Here are some points:
[-0.6 -1.2 -0.7 0.2 0.5 0.1 1.0 0.1 -1.4 0.3 1.3 0.1 1.6 -0.7 -0.5 1.2 1.6 0.8 0.8 0.8]
[1.4 1.0 0.5 0.3 -0.4 0.3 -2.7 0.3 1.4 -0.6 -0.9 -1.4 -1.0 0.0 0.8 -0.9 -1.2 -0.2 -0.3 -0.3]
[-0.8 -0.3 0.5 -0.2 0.0 -1.0 0.3 -1.3 -0.5 0.4 -0.4 2.1 0.3 2.0 0.6 1.0 0.9 -1.6 0.2 0.1]
[-0.5 -0.4 0.4 -0.1 0.4 -0.1 0.2 -0.4 0.1 0.6 -0.6 0.8 0.1 0.8 0.4 0.9 0.6 -1.5 -0.1 0.2]
[-1.7 -1.2 0.4 -1.4 -0.1 -1.3 -0.1 -1.9 0.3 1.9 0.1 3.1 0.6 3.3 0.6 0.5 1.5 -3.4 -1.4 0.6]
[-1.2 -0.2 -0.7 -0.1 -0.6 -1.5 1.6 -2.2 -2.1 -0.6 -0.3 2.1 -0.6 0.5 -0.5 0.1 -0.9 -0.5 0.1 -1.3]
[0.8 1.1 0.5 0.2 -0.2 0.1 -1.5 0.4 1.4 -0.5 -1.2 -1.0 -1.5 -0.1 0.5 -0.5 -1.6 -0.5 -0.4 -1.2]
[0.3 -0.3 0.0 0.5 0.7 1.3 0.0 1.2 0.5 -0.1 0.5 -1.3 0.6 -1.1 -0.2 -0.1 -0.2 0.9 0.1 0.3]
[1.0 0.8 0.4 -0.7 0.0 1.1 -1.6 1.6 2.9 0.8 0.3 -0.5 -0.1 1.0 1.0 -1.5 -0.6 -0.1 -1.0 0.5]
[-0.1 -0.2 -0.1 0.3 0.0 -0.1 0.7 0.0 -0.4 0.5 0.5 0.4 0.7 -0.2 -0.1 0.2 0.2 0.0 0.2 0.3]
[-0.4 0.2 -0.4 0.6 0.2 -0.1 1.5 -0.3 -1.8 -1.0 0.1 -0.2 -0.2 -0.9 -0.5 0.0 -0.5 1.6 0.2 -1.1]
[0.4 0.6 0.4 -0.5 -0.4 -0.2 -2.1 0.1 1.4 0.1 -0.8 -0.5 -0.9 1.0 0.9 -0.4 -0.6 -0.9 -0.5 -0.4]
[0.0 -0.5 -0.8 0.5 0.5 0.6 2.0 0.9 -1.6 -0.8 1.2 -1.0 0.9 -1.8 -1.1 0.0 0.2 2.3 0.7 0.5]
[-1.9 -0.7 -0.4 -0.3 0.1 -1.1 1.9 -1.8 -1.8 -0.2 -0.3 1.7 -0.7 0.6 -0.8 -0.6 -0.3 -0.3 -0.9 -1.0]
[-0.3 0.1 -0.1 0.1 -0.1 -0.2 1.0 -0.7 -0.2 0.1 0.2 1.7 -0.2 0.6 -0.2 -0.4 -0.8 -0.1 -0.2 -0.9]
[0.6 1.0 0.2 -0.1 -0.4 0.3 -1.3 0.6 1.8 0.3 -0.4 -0.1 -1.0 0.4 0.8 -0.6 -0.9 -0.5 -0.4 -0.9]
[0.2 -0.7 -0.1 0.2 0.6 0.7 0.1 0.8 0.3 0.7 0.6 -0.1 1.6 0.0 0.3 1.1 1.5 -0.3 0.8 1.4]
[1.5 1.4 0.6 -0.4 -0.6 0.6 -2.8 1.0 2.7 0.3 -0.5 -1.1 -1.2 0.1 0.6 -1.5 -1.4 -0.5 -0.9 -0.5]
[0.3 -0.8 -0.4 0.4 0.8 1.2 1.0 1.2 -0.6 0.1 1.1 -1.2 1.5 -1.4 -0.4 0.8 1.6 1.6 0.9 1.6]
[-1.1 -0.5 -0.3 0.4 0.2 -0.5 2.7 -1.3 -1.8 -0.5 -0.3 1.4 -0.6 -0.2 -1.0 0.1 -0.1 0.2 0.5 -0.3]
[-1.8 -0.9 -0.4 0.0 -0.3 -2.0 2.6 -2.5 -2.9 -0.3 -0.4 2.9 -0.1 0.4 -0.9 0.6 -0.9 -0.3 0.7 -1.1]
Then 17 other points, each followed by its number:
[0.4 -0.2 -0.5 0.5 0.3 0.8 -0.7 0.5 -0.4 -0.9 0.0 -1.6 0.1 -1.1 0.4 0.0 0.0 1.4 0.1 -0.3] 0
[-0.1 0.7 0.4 0.0 -0.3 -0.8 0.2 -1.1 -0.8 -0.7 -1.2 0.6 -0.8 0.3 0.3 0.4 -0.5 0.0 0.2 -0.7] 1
[0.2 -0.9 -0.4 0.8 0.8 1.0 1.2 0.8 -1.2 0.0 1.0 -1.5 1.7 -1.9 -0.7 1.1 2.1 1.8 1.3 1.8] 2
[3.1 2.4 1.3 -0.5 -0.1 3.0 -7.3 5.1 8.1 1.3 -0.5 -5.3 -1.3 0.3 2.9 -1.8 -1.3 -0.9 -2.1 -0.6] 3
[-0.9 -0.4 0.4 -0.2 -0.1 -1.1 0.2 -1.5 -0.5 0.7 -0.3 2.2 0.4 1.8 0.4 0.5 -0.1 -2.5 -0.8 -0.4] 4
[-0.1 0.3 -0.1 -0.3 -0.5 -0.6 -0.4 -0.6 0.1 -0.3 -0.5 0.6 -0.9 0.3 -0.2 -0.8 -1.1 -0.2 -0.2 -0.9] 5
[-3.8 -1.9 -0.6 -1.4 0.0 -2.2 4.1 -3.7 -2.9 0.7 -0.3 5.3 -0.3 3.4 -0.8 -0.9 -0.1 -2.8 -2.5 -1.4] 6
[-1.2 -0.5 -0.6 -0.3 -0.4 -1.1 1.8 -1.7 -1.8 -0.7 -0.7 1.4 -0.7 0.4 -0.7 -0.3 -0.5 0.0 -0.3 -0.9] 7
[-1.9 -1.0 -0.6 -0.8 -0.3 -1.6 2.8 -2.6 -3.0 -0.2 0.4 2.8 0.4 1.2 -1.1 -0.5 -0.1 -0.9 -1.1 -0.1] 8
[-0.3 -1.3 -0.2 -0.3 0.6 0.5 0.9 0.4 -1.1 0.9 1.4 -0.2 2.0 -0.2 -0.2 1.0 2.7 0.7 0.1 2.1] 9
[-0.3 0.0 0.4 -0.4 -0.2 -0.9 0.0 -0.3 0.5 0.8 -0.3 1.3 0.3 1.1 0.6 0.9 0.6 -1.2 0.2 0.3] 10
[-0.8 -0.1 0.1 0.1 0.1 -1.0 1.3 -1.0 -1.5 -0.3 -0.3 1.2 -0.2 0.3 -0.5 0.6 0.1 -0.7 0.1 -0.4] 11
[0.7 0.6 0.1 -0.6 -0.1 0.8 -2.2 1.5 2.5 0.5 0.0 -1.2 -0.1 1.1 1.2 -1.1 -0.5 -0.4 -1.1 -0.2] 12
[0.5 -0.6 -0.5 0.2 -0.1 -0.1 0.6 0.5 -0.4 0.3 1.0 -0.2 0.9 -1.3 -0.5 1.0 1.1 1.5 1.6 1.1] 13
[-0.7 -0.2 0.4 0.0 0.2 -0.6 0.4 -1.4 -0.5 0.0 -0.9 1.4 -0.6 0.8 -0.1 0.4 0.1 -1.3 0.1 -0.2] 14
[-2.1 -0.8 -0.7 -0.2 0.1 -1.5 4.4 -3.1 -3.7 -0.6 -0.1 3.5 -0.1 1.2 -1.1 -0.1 -0.2 -0.3 -0.3 -0.5] 15
[0.4 0.5 -0.1 -0.2 -0.6 -0.2 -0.9 -0.1 0.1 -0.8 -0.6 -0.5 -0.9 -0.3 0.0 -0.3 -0.8 0.2 0.0 -0.7] 16
Which three of these numbered points are nearest to each point below by angle, seen from the average point of the first points? Their numbers follow each, nearest first.
[0.1 -0.8 -0.2 0.0 0.0 0.2 -0.4 0.2 0.0 0.5 0.3 -0.4 1.3 -0.3 0.2 1.2 1.7 -0.2 0.9 1.3] > 9 2 13
[0.8 -0.6 -0.3 0.9 1.0 1.1 1.5 1.0 -1.2 0.1 1.1 -1.7 1.9 -2.0 -0.7 1.3 2.1 2.1 1.7 2.5] > 2 13 9
[0.8 -0.9 0.0 0.3 0.9 1.7 -0.2 2.0 0.0 0.0 1.0 -2.1 2.2 -1.5 -0.3 1.0 2.2 0.8 0.9 2.3] > 2 9 13
[-0.1 0.7 0.3 0.1 -0.2 -0.7 -0.3 -0.7 -0.1 0.0 -0.1 0.7 -1.3 -0.1 -0.4 -0.7 -1.5 -0.9 -0.7 -1.3] > 5 16 1
[-1.0 -0.8 -0.2 0.3 0.0 -0.5 2.0 -1.1 -2.1 -0.2 0.5 1.1 0.5 -0.5 -1.1 0.3 0.3 0.2 0.3 0.2] > 15 11 8
[0.8 0.3 0.6 0.7 0.5 0.8 -0.8 1.2 0.9 0.3 0.1 -1.1 0.6 -0.7 0.2 0.5 0.4 -0.2 0.5 0.6] > 3 0 12
[-1.4 -0.4 0.2 -0.8 -0.4 -1.6 0.5 -1.9 -0.7 0.5 -0.7 2.6 -0.1 2.2 0.1 0.3 -0.1 -3.0 -0.8 -0.5] > 4 14 6
[-0.3 -0.1 -0.4 0.1 -0.2 -1.1 2.0 -1.5 -2.6 -0.9 -0.2 1.0 -0.1 -0.6 -1.1 0.5 0.2 0.9 1.2 0.3] > 11 15 7
[0.5 -0.9 -0.3 0.7 1.0 1.4 0.1 1.8 0.0 0.6 1.4 -2.1 2.1 -1.8 -0.5 1.5 2.4 1.0 1.1 1.9] > 2 13 9
